Turns, then the turns between two rows, first turn first; the first pair answered
J_130:
[ 0.72  1.35 -0.16 -1.98 -0.21 -0.76 -0.77  0.75 -0.42 -0.35 -0.54  1.99
  0.05  1.29 -0.44 -0.58 -0.69 -0.01 -0.60 -0.10 -0.36  0.71  0.33 -1.49
 -0.41  0.96  0.23  0.79  0.03 -0.65] -> [ 0.87  1.45 -0.27 -1.68  0.44 -0.87 -0.42  0.53 -0.79 -0.43 -1.14  2.05
 -0.45  1.44  0.06 -0.44 -0.28 -0.54 -0.53 -0.02 -1.01  0.66  0.63 -1.02
 -0.65  0.93  0.36  0.46  0.16 -0.23]
[ 0.44  1.06 -0.90 -1.22  0.42  0.80  0.98  0.84 -0.94 -2.09 -0.65  0.94
  0.65  2.84  0.22  1.27 -0.37  0.37  0.88 -0.29  0.55 -0.49  1.63  0.81
  0.34 -0.70  1.45  0.07 -0.20 -1.74] -> [ 0.45  0.28 -1.65 -0.13  1.62 -0.01  1.97  0.12 -0.72 -2.18 -1.55  1.50
  0.29  1.01  0.82  1.01  0.88 -1.07  0.41  0.06  0.33 -0.80  1.27  1.19
  0.44 -0.41  1.80 -0.37  1.42 -0.91]
[ 0.31  1.49  0.56 -0.39  1.07  0.29  0.02  2.13 -1.23 -1.27  0.15  0.98
  0.83  0.78  0.24  1.03  0.19  1.39  0.87  0.09  0.21 -0.28  1.16 -0.36
 -0.26 -1.15  1.53 -1.23  0.64 -1.97] -> [ 0.27  1.20  0.18  0.27  1.77 -0.23  0.82  1.69 -1.00 -1.70 -0.29  1.27
  0.36  0.16  1.13  0.99  0.81  0.39  0.80  0.29 -0.11 -0.68  0.85 -0.04
 -0.46 -1.04  1.65 -1.46  1.43 -1.34]
[ 2.49 -0.51  1.63 -0.48 -1.70 -0.52 -1.72  0.72  1.36 -0.23  1.65 -0.10
  1.68  2.26 -2.14 -0.83  1.18  0.79 -0.31  0.54  1.64  0.68 -0.15 -1.53
  1.17  0.10 -1.98  0.38 -0.58 -1.13] -> [ 3.06  0.72  0.90 -0.67 -0.92  0.22 -0.97  0.55  1.00 -0.37  0.42  0.22
  1.09  4.78 -1.10  0.54  0.76  0.99  0.74  0.44  0.08 -0.63  1.13 -0.21
  0.65  0.66 -1.77 -0.22 -0.94 -1.03]
J_684:
[ 0.14 -2.33 -1.13 -0.43 -1.79 -1.95 -0.30 -1.39  0.98  2.52  0.95 -1.94
 -0.95 -1.62  1.93  0.06  0.93 -0.56 -1.35  0.58 -0.10  0.14 -3.13 -0.09
  0.00  0.56 -2.57  0.22  0.52  2.99] -> [ 1.05 -0.21 -1.33 -1.48 -2.25 -0.48 -0.58 -1.33  0.31  2.86  0.37 -2.54
 -0.94  2.24  2.48  1.19 -0.75  0.91  0.26  0.49 -1.36 -1.03 -1.88  0.73
 -0.46  1.15 -2.94  0.13 -0.86  2.24]
[-0.29  0.15  0.63 -0.03  0.33 -0.85 -0.11  0.63 -0.18 -0.77  0.20  0.55
  0.44 -0.28 -0.63 -0.03 -0.15 -0.25 -0.75  0.01  0.18  0.95  0.85 -0.79
 -0.33 -0.40  0.37  0.78 -0.27 -0.60] -> [-0.36 -0.24  0.79 -0.28  0.03 -0.65 -0.25  0.75 -0.25 -0.40  0.28  0.31
  0.37 -0.09 -0.77 -0.10 -0.13  0.13 -0.76 -0.21  0.47  1.23  0.74 -0.98
 -0.45 -0.30  0.11  0.80 -0.58 -0.31]
[ 1.69 -0.12  0.65  0.65 -1.27  0.70 -1.52  0.96 -0.87 -0.06 -0.15  0.52
  0.64  4.81 -0.78  1.79  0.03 -0.01  1.07 -0.25  1.72  0.86  3.39 -0.19
  0.68 -0.82 -0.05  1.05 -0.92  0.76] -> [ 1.69 -0.37  0.51  1.76  0.62 -0.51 -0.28  1.18 -0.90 -1.20 -0.73  1.63
  0.57  2.91 -0.27  1.78  1.40 -1.83  0.89 -0.51  1.42  0.57  3.70  0.17
  0.79 -1.29  1.47  0.45  0.30  0.80]
J_860:
[ 1.49  2.51  3.18 -0.99 -0.52 -1.73  1.06 -1.64 -2.40  1.63 -1.08  3.31
  0.86  0.59  3.40 -0.84  1.38 -0.90 -1.06  1.92 -1.34 -0.08  1.27 -0.10
 -0.68  0.01  2.14  3.87  0.18 -0.08] -> [ 1.67  2.88  3.46 -1.47 -0.99 -1.45  0.61 -1.67 -2.63  1.66 -0.65  2.84
  0.91  1.31  2.95 -0.91  0.86 -0.02 -0.89  1.93 -1.08  0.04  1.53 -0.17
 -0.55  0.10  1.79  4.12 -0.24 -0.30]
[ 0.09  1.35  0.39 -1.20 -0.07  1.33 -0.23 -0.49 -0.21  0.19 -2.19 -0.20
 -0.98  2.66  1.92  0.73 -0.59  0.36  1.39  0.20 -1.76 -0.68  0.85  1.12
 -0.58  1.67 -0.62 -0.55 -0.16  0.85] -> [-0.13  1.28  0.85 -1.67 -1.20  1.80 -1.29 -0.40 -0.11  0.82 -1.23 -0.73
 -0.80  2.73  1.22  0.27 -1.17  0.99  1.17  0.23 -1.04 -0.18  0.36  0.54
 -0.45  1.77 -1.28 -0.16 -0.85  0.72]
[ 0.16 -0.45  0.48  0.85  0.73  0.20 -0.12 -0.86  0.45 -0.01 -0.31 -0.44
 -0.58 -1.59 -1.72 -1.14  0.83 -1.87 -1.05  0.02 -0.02  0.44 -1.68 -0.17
  0.61  0.39 -0.53  0.82  0.54  0.05] -> [ 0.16  0.19  0.05  1.08  1.50  0.11  0.62 -0.97  0.18 -0.42 -0.85  0.01
 -0.72 -1.20 -1.28 -0.80  1.02 -2.27 -0.58 -0.10 -0.48 -0.05 -1.12  0.34
  0.53  0.38  0.05  0.36  0.79 -0.18]
Pairs:
(2 to 3 turns a pair)
[ 0.98  2.22  1.13 -1.98 -0.77  1.66 -3.03  1.88  0.72  2.29  1.64 -1.53
  0.34  3.02 -1.29  0.27 -3.11  2.03  2.83  0.73  1.76  2.24 -0.16 -0.63
 -0.17 -0.22 -2.82  0.80 -2.22 -0.53] -> [ 1.27  3.59  1.38 -1.88  0.25  1.34 -2.46  2.92  0.03  1.23  1.07 -0.55
  0.83  3.72 -1.45  0.55 -2.95  1.88  3.36  0.17  1.30  1.40  1.30 -0.55
 -0.34 -1.06 -1.30  0.15 -2.14 -1.31] : J_684, J_860
[ 1.45  2.53 -0.90 -0.49  0.78  0.87  0.16  1.25 -2.10 -1.91  0.17  0.37
  0.50  2.79 -0.32  1.19 -1.05  0.86  1.77 -0.68 -1.63 -0.58  2.61  0.74
 -1.30 -0.64  1.62  0.34 -0.96 -0.74] -> [ 1.50  2.05 -1.74  0.05  1.08  0.98  0.63  0.32 -1.85 -1.42 -0.83  0.24
 -0.38  2.67  0.81  1.32 -0.56  0.31  1.99 -0.74 -2.49 -1.08  2.26  1.46
 -1.63  0.09  1.22 -0.05 -0.47  0.40] : J_860, J_130
[ 0.23  0.57 -1.86 -0.36 -0.54  1.89  0.64 -2.69 -1.08  1.31 -1.17 -0.66
 -1.57  2.37  1.76  1.80 -0.25  0.83  1.68  0.46 -1.59 -0.80  0.35  0.55
  0.13  2.57 -1.44 -1.30  0.11  1.16] -> [ 0.37  0.89 -2.10  0.53  0.79  0.99  1.38 -1.91 -1.32 -0.09 -1.76  0.43
 -1.36  1.63  1.86  2.01  0.58 -0.42  1.76  0.35 -2.05 -1.54  1.17  0.78
  0.18  1.87  0.00 -2.02  0.81  0.63] : J_860, J_684
[-0.09  2.10  1.48 -1.46 -2.00 -1.01 -1.55  1.42 -0.71 -2.23  3.52 -1.28
  2.61  1.45 -1.70  0.11 -1.11  2.49 -0.79 -0.93  2.04  1.99  1.51 -2.11
 -0.68 -0.19 -0.20  1.52 -3.24 -1.75] -> [-0.24  1.32 -0.29  1.61  2.49 -3.32  1.61  1.10 -0.68 -4.75  0.79  1.71
  1.93 -2.41  0.07  0.17  2.58 -1.75 -1.28 -0.89  0.55  0.73  1.91 -0.59
 -0.55 -0.74  3.22 -0.10  0.79 -0.59] : J_130, J_684, J_130
[-0.46 -3.47 -0.70  1.64  0.76 -1.45  0.77 -2.19  2.03  1.00  0.62 -0.86
 -1.25 -6.33  0.22 -3.53  2.66 -2.20 -2.72  1.12  0.96  0.87 -2.84 -1.34
  1.12  0.09 -0.76  1.01  2.45  2.73] -> [-0.65 -2.76  1.03  1.20  0.13 -1.92 -0.16 -0.33  1.61  0.18  1.90 -0.40
  0.57 -6.41 -1.91 -3.96  2.08 -1.03 -3.17  0.06  2.57  1.90 -2.08 -3.00
  1.30 -1.25 -0.08  1.64  1.61  0.87] : J_860, J_130
[-1.89 -2.49 -3.18  1.21 -0.62  0.56  1.44 -2.08  1.95  2.92 -0.78 -2.44
 -0.89 -2.58  2.32 -0.71 -1.26 -2.02 -0.69  1.60 -0.58 -0.58 -3.53  0.96
  2.30  0.95 -2.28  1.53  0.30  3.09] -> [-1.57 -0.77 -1.58 -1.26 -3.06  1.86 -0.72 -0.34  1.30  3.62  1.20 -3.98
  0.58  0.58  0.54 -0.38 -3.72  1.07  0.16  0.99  0.30  0.22 -2.27 -0.22
  2.26  0.52 -3.15  2.53 -2.77  1.20] : J_130, J_130
[-0.51 -2.73 -0.37 -0.04  0.15  0.24 -0.52 -2.30  1.77  2.51 -0.62 -2.43
 -1.84  0.11  1.39 -0.95  1.76 -0.48 -1.40  0.71  0.08  1.12 -2.26 -0.39
 -0.07  0.55 -2.04  1.30 -0.44  1.48] -> [ 0.05 -1.49 -1.37  0.95  2.37 -0.10  1.00 -2.24  1.27  1.05 -2.49 -1.14
 -2.30  0.86  2.74  0.04  2.83 -1.76 -0.56  0.57 -1.53 -0.27 -0.64  0.87
 -0.11  0.33 -0.52  0.10  0.41  1.15] : J_860, J_860
[ 0.62 -0.48 -1.00  1.11 -1.12 -0.69  1.34 -0.35  1.18  0.33  0.09  0.01
 -0.16 -1.69  1.14  0.48  1.21 -0.55 -0.96 -1.04  0.09 -2.09 -1.01  1.40
 -0.59  0.33  0.80  0.19  0.42  1.07] -> [ 0.49 -0.13  0.37 -0.25 -2.89 -0.07 -0.01  0.61  0.94  0.79  1.82 -0.74
  0.78 -0.68 -0.22  0.24 -0.03  1.39 -1.16 -1.50  1.33 -1.12 -0.94  0.05
 -0.51  0.12 -0.08  0.90 -0.95  0.04] : J_130, J_130
[ 0.43 -1.07  0.37 -1.51 -1.97  0.52 -1.01 -0.18 -0.02  1.32  0.77 -0.52
 -0.17  0.29 -1.39 -0.94 -0.73  1.68  0.00 -0.17  0.79  1.53 -1.08 -1.06
  0.07  0.71 -1.52 -0.01 -1.27  0.62] -> [ 0.28 -2.30 -0.66  0.12 -0.39 -0.69  0.24 -0.99  0.32  0.91 -0.43  0.49
 -0.81 -2.10 -0.18 -1.16  1.06 -0.62 -0.52  0.07  0.19  1.07 -1.76 -0.56
  0.09  0.58 -0.61 -0.67  0.78  1.76] : J_860, J_860
[-1.52 -1.38  2.32 -1.07 -1.31 -2.06  0.04  1.21 -0.25  0.48  1.28 -0.76
  1.62 -2.92 -2.03 -1.12  0.40  0.70 -1.84  0.23  2.15  0.76 -1.51 -2.28
 -0.96  0.09  0.81  1.03 -1.17 -0.60] -> [-1.06 -1.07  1.04  0.64  1.26 -2.73  2.05  0.95 -0.67 -0.98 -0.84  0.94
  0.98 -3.93 -0.62 -0.50  2.30 -1.54 -1.35 -0.02  0.76 -0.67 -1.01 -1.18
 -1.03  0.01  2.68 -0.20  0.74 -0.14] : J_860, J_860
[-0.06 -1.58 -1.40  2.03  0.45 -0.31  1.31 -0.60  3.50  1.18  0.75  0.31
 -1.12 -3.28  0.23  0.63  3.12 -1.95 -0.76 -0.45 -0.86  1.02 -1.38 -0.94
 -0.23  0.81  1.15  0.63  1.57 -0.52] -> [ 0.27  0.62  0.54 -0.37 -2.35  1.44 -0.76  1.02  2.78  1.74  2.53 -1.26
  0.27  1.07 -1.56  1.22 -0.04  1.75  0.41 -1.15  0.03  1.54  0.23 -2.28
 -0.14  0.30  0.01  1.54 -1.90 -2.71] : J_130, J_130
[-1.67 -3.26 -1.32 -0.90 -3.44 -1.88 -1.06 -1.62  3.89  3.36  2.39 -0.85
 -1.25 -4.78 -2.32 -3.81 -0.80 -0.42 -2.85 -0.89  2.87  0.91 -3.29 -2.59
  1.92 -0.65 -3.17  2.54  0.78  2.20] -> [-1.53 -2.12 -0.02 -1.59 -3.86 -1.77 -1.78 -0.17  3.15  2.96  3.49 -0.98
  0.21 -3.84 -3.36 -3.83 -1.70  0.79 -2.50 -1.30  3.84  1.66 -2.06 -3.51
  2.06 -1.51 -2.63  3.24 -0.58  0.48] : J_860, J_130
[ 0.26 -2.66  1.11  0.42  1.34  0.71  1.21 -0.14  0.77  2.26 -2.27  2.33
 -0.94 -1.95  0.19 -0.52  2.32  1.11 -0.87  1.23  0.87  1.34 -3.36 -2.14
 -0.41  1.53  1.36 -2.76 -0.51  2.50] -> [ 0.58 -0.81  2.19 -1.27 -0.59  2.44 -0.55  1.08  0.05  2.51 -1.01  1.02
  0.00  1.53 -1.23  0.21 -0.06  4.18  0.12  0.91  1.40  1.69 -2.08 -3.08
 -0.45  1.18  0.52 -1.85 -3.14  0.65] : J_130, J_130
[ 3.60 -1.84  0.14  2.88  3.10 -2.60  0.56  3.23 -1.76 -1.67 -1.69  0.53
  0.82 -5.25  0.65  1.47  2.34 -2.53  0.48  0.41  2.90  1.39  2.61  0.33
  0.13  2.81  1.19  2.09  1.95  1.38] -> [ 3.80 -0.14  2.40  0.47 -0.05 -1.08 -2.06  4.83 -2.28 -0.80  0.75 -1.38
  2.51 -1.67 -1.79  1.62 -0.54  1.31  1.06 -0.35  4.46  2.72  3.59 -1.49
  0.25  2.42  0.19  3.64 -1.57 -1.18] : J_130, J_130
[-1.48 -1.51  0.28  1.38 -0.09 -2.40 -0.62  0.13  1.85 -1.09  1.20  1.06
  0.95 -5.27 -1.79 -2.03  2.13 -0.99 -1.30 -0.07  3.02  1.48 -1.05 -3.11
  1.20 -1.29  0.63  0.58  1.37 -0.32] -> [ 0.82  2.78 -2.47 -0.64 -0.36  1.73 -0.24 -1.07  0.41  0.00 -2.45 -0.31
 -1.49  4.66  2.13  1.68 -0.80  1.27  3.09  0.58 -1.99 -2.29  2.04  0.82
 -0.16  1.05 -0.98 -1.22 -1.30  0.77] : J_684, J_130, J_130
[-0.25  0.86  1.87 -0.23 -0.72 -0.74 -0.11  1.97  0.50 -1.76  0.72  1.27
  1.41  1.42 -1.25 -1.08 -0.32  1.17  0.85  0.12  0.88  0.28  0.80 -0.38
  1.46  0.42  0.68  1.04 -0.12 -1.57] -> [ 0.06  1.12  0.79  0.62  0.87 -1.03  1.12  1.57  0.53 -2.57 -0.82  2.04
  0.69  1.22 -0.08 -0.53  0.70 -0.14  1.33  0.07 -0.41 -0.74  1.04  0.69
  1.62  0.44  1.44  0.26  1.11 -1.03] : J_684, J_130, J_130
[-2.08 -1.69 -1.66  1.15  1.96 -0.59  0.70 -1.88  1.45  0.61 -0.31  1.40
 -0.90 -2.80 -0.24  0.10  1.36 -3.61 -1.82  1.26  0.07 -0.21 -0.04  0.39
 -0.57  0.34  1.15 -1.11  2.12  1.31] -> [-1.15  2.15  0.52 -1.65 -0.26  1.40 -1.46  0.77  0.01  0.23  1.54  0.38
  1.08  3.55 -2.38  1.35 -2.28  0.69  0.02  0.19  0.49 -0.11  3.14 -0.32
 -0.78 -0.63  0.82 -0.37 -2.37 -2.31] : J_130, J_130, J_684
[-1.44  0.95  0.29  2.40 -1.28 -1.03 -0.49  0.32 -1.04 -0.27  1.19 -1.17
  0.21  0.14 -0.60 -2.31 -0.20 -1.09 -2.45 -1.70  1.10  1.17 -1.49 -0.85
  0.69  1.28 -1.78 -0.01  2.33 -0.96] -> [-0.91  1.56 -0.28  3.11  0.28 -1.14  0.80  0.26 -1.38 -1.40 -0.11 -0.21
  0.06  0.25  0.42 -1.73  0.76 -2.04 -1.96 -1.68  0.04  0.30 -0.62  0.13
  0.35  1.10 -0.67 -0.92  3.08 -1.05] : J_860, J_860
[-0.18 -0.02 -0.08 -0.08 -0.48 -0.22 -0.09  0.13  0.08  0.87  0.94 -0.95
  0.02  0.09 -0.42 -0.48 -1.09  0.33 -0.88  0.36  0.29 -0.20 -0.94  0.21
  0.52  0.28 -0.88  0.20 -0.54 -0.11] -> [-0.15 -0.63 -0.57  0.61  0.06 -0.68  0.63 -0.03  0.21  0.68  0.27 -0.60
 -0.16 -0.94 -0.24 -0.69 -0.16 -0.63 -1.05  0.44  0.07 -0.51 -1.07  0.69
  0.44  0.28 -0.56 -0.46  0.32  0.45] : J_860, J_860
[-0.07 -0.88  0.58 -0.44  1.26 -2.46 -0.13  0.15  2.25  0.24  1.14  1.24
 -1.92 -2.74 -0.52 -1.69 -0.54 -0.06 -0.46 -0.77  1.17 -0.19 -0.62 -1.29
 -0.91 -1.57 -0.42 -0.08 -0.06  0.76] -> [ 0.52  0.93  1.28 -1.69  0.54 -1.66 -0.88  1.26  1.72  0.13  1.46  0.99
 -1.22  0.07 -1.02 -0.91 -2.11  1.41  0.55 -1.18  1.08 -0.30  0.83 -1.39
 -0.91 -1.82 -0.45  0.15 -1.74 -0.72] : J_860, J_130, J_130
[ 0.22 -1.81  1.23 -0.42 -0.21 -0.74 -0.68 -0.66  1.63  1.64  1.62 -1.03
 -0.11 -0.43 -0.69 -1.13 -0.38  0.01 -0.70  0.17  1.87 -0.76 -1.48 -0.85
 -0.78 -0.08 -2.20 -1.47  0.04  1.15] -> [ 0.56 -1.33  0.39  0.57  1.73 -1.32  0.73 -0.73  1.14  0.46  0.01  0.33
 -0.84 -1.01  0.50 -0.46  0.87 -1.81 -0.25  0.23  0.51 -1.77 -0.77  0.23
 -0.95 -0.35 -0.85 -2.31  1.48  1.65] : J_860, J_860
[-0.41 -1.50 -0.09  0.33 -0.12 -0.97  0.07 -0.52  0.73  1.02 -0.06  1.54
 -1.49 -0.16  0.47 -0.55  1.07 -0.44 -0.11  1.04  0.00  0.46 -1.69  0.48
 -0.07  0.97  0.14  0.47  1.05  0.77] -> [-0.35 -0.67  0.84 -0.61 -1.34 -0.38 -0.83  0.07  0.33  1.35  0.90  0.70
 -0.67  1.77 -0.57 -0.28 -0.39  1.27  0.14  0.72  0.51  0.94 -1.03 -0.02
 -0.13  0.56 -0.62  1.11 -0.66 -0.44] : J_130, J_130
[ 0.17  0.98 -0.55 -0.10  1.80  0.32  0.10  0.03 -0.97 -0.73 -0.98  0.90
  0.96  0.57  0.84  0.26  0.77 -1.55  0.83  0.09 -0.95 -0.10  1.11  0.90
  0.22  0.30  1.70 -1.26  0.18 -0.39] -> [ 0.22  1.38  0.22 -1.57  0.07  1.10 -1.24  0.45 -1.16 -0.21  0.34 -0.28
  1.38  2.03  0.18  0.32 -0.70  0.25  0.83 -0.18 -0.14  0.51  1.24 -0.02
  0.31  0.33  0.76 -0.47 -1.48 -1.10] : J_860, J_860
[-0.72 -0.05 -3.10 -0.48 -4.25  2.48 -1.44  1.13 -0.13  3.26 -0.64 -2.02
  1.17  1.05  0.11  0.40 -0.71  1.17  0.62  0.75  1.70  0.32 -3.66 -0.17
 -0.47  0.69 -2.74 -0.22 -1.84  1.54] -> [-0.38  0.11 -3.81  0.05 -3.52  2.48 -0.91  0.49  0.05  2.98 -1.40 -1.59
  0.58  1.38  1.08  0.61 -0.20  0.47  0.85  0.72  1.07 -0.32 -3.65  0.63
 -0.46  1.04 -2.82 -0.53 -1.47  2.15] : J_130, J_860
[-1.36  1.94  1.46 -1.18 -2.70  0.79 -2.32  0.78 -2.58  0.79  1.67 -1.80
  1.12  2.51 -3.57  1.10 -0.77  4.54  0.26  0.71  1.21  1.72  0.36 -1.22
  0.05  0.32 -3.15  0.72 -4.27 -1.41] -> [-1.14  2.70  0.05 -1.33 -2.31  1.70 -1.64 -0.40 -2.54  1.43  0.39 -2.13
 -0.06  4.42 -1.72  1.73 -0.77  4.52  1.07  0.98 -0.70  0.39  0.40  0.23
 -0.30  1.23 -3.93 -0.15 -4.25 -0.30] : J_130, J_860
[ 0.16  0.07  0.25  0.50 -0.88 -1.76 -0.07  0.42  2.02 -0.13  2.32 -0.15
  1.72 -1.88 -0.95  0.17  1.11  0.14 -0.64  0.64  1.34  1.47 -1.10 -3.37
  1.15 -0.95  1.29  1.37  0.53  0.07] -> [ 0.34 -0.21  0.07 -0.51 -2.17 -1.07 -0.70 -0.21  2.06  0.95  2.50 -1.29
  1.12 -0.57 -0.75  0.23  0.41  1.34 -0.55  0.74  1.19  1.35 -1.55 -3.35
  1.04 -0.38 -0.07  1.68 -0.19  0.62] : J_860, J_684
[-2.94 -3.73 -2.50 -0.90  0.06 -2.75 -0.34 -1.07 -0.29  3.14  0.08 -0.29
 -0.74 -3.17  2.49 -1.81  1.19  0.09 -1.58  0.47  2.03 -0.36 -0.80 -3.02
 -0.36 -2.14 -2.06 -0.11  1.20  2.28] -> [-2.90 -3.40 -3.08 -1.42 -0.65 -1.89 -0.73 -1.47 -0.24  3.94 -0.08 -1.05
 -1.16 -1.79  2.88 -1.49  0.19  0.79 -1.03  0.74  1.58 -0.60 -0.81 -2.56
 -0.73 -1.44 -2.96 -0.04  0.53  2.84] : J_860, J_684
[-1.02 -1.65 -0.21 -1.33 -2.12  0.35 -1.52 -0.56  0.74  0.85  1.63 -1.86
 -0.16 -1.21 -0.89 -1.09 -1.83  1.05 -1.07  0.60  1.69  0.50 -0.24 -1.27
  0.23  0.15 -2.35  0.77 -0.78  0.10] -> [-1.11 -2.52 -1.37  0.53  0.51 -0.92  0.53 -1.31  0.88 -0.18 -0.28  0.10
 -0.77 -3.76  0.49 -0.84  0.35 -1.78 -1.24  1.00  0.82 -0.50 -0.35 -0.03
 -0.02  0.16 -0.83 -0.24  1.83  1.00] : J_860, J_860
[-0.42 -1.04  1.83 -1.21 -0.17  0.13 -0.79  0.98 -0.35 -0.56  1.14  0.57
  0.55  0.84 -2.46 -0.96 -0.58  0.78 -0.06 -0.34  0.72  0.65 -0.31 -1.16
  0.14 -0.70  0.86  0.70 -1.08 -0.94] -> [-0.16 -1.31  0.12  0.26  2.01 -0.16  1.11 -0.13 -0.28 -1.39 -1.17  1.54
 -1.09 -0.12 -0.61 -0.56  1.09 -1.61  0.21  0.07 -1.20 -0.64  0.03  0.69
 -0.05 -0.35  1.88 -0.40  0.94  0.36] : J_130, J_130, J_130
[ 0.99 -0.20  1.12 -1.05 -2.17  1.21 -1.63  3.99  3.53  0.23  2.85 -1.48
  2.08 -1.68 -1.46  1.29 -1.47  3.17  1.40 -1.23  1.46  0.30  0.92  0.01
 -0.19  0.23 -1.29  0.53 -1.85 -1.63] -> [ 1.62 -0.16 -1.40  1.61  2.25 -0.25  1.85  2.97  3.24 -1.74 -0.96  1.42
  0.14 -3.51  1.30  2.01  1.49 -0.86  1.70 -0.98 -1.28 -2.06  1.74  2.84
 -0.60  0.53  1.39 -1.43  1.49 -0.12] : J_684, J_130, J_130
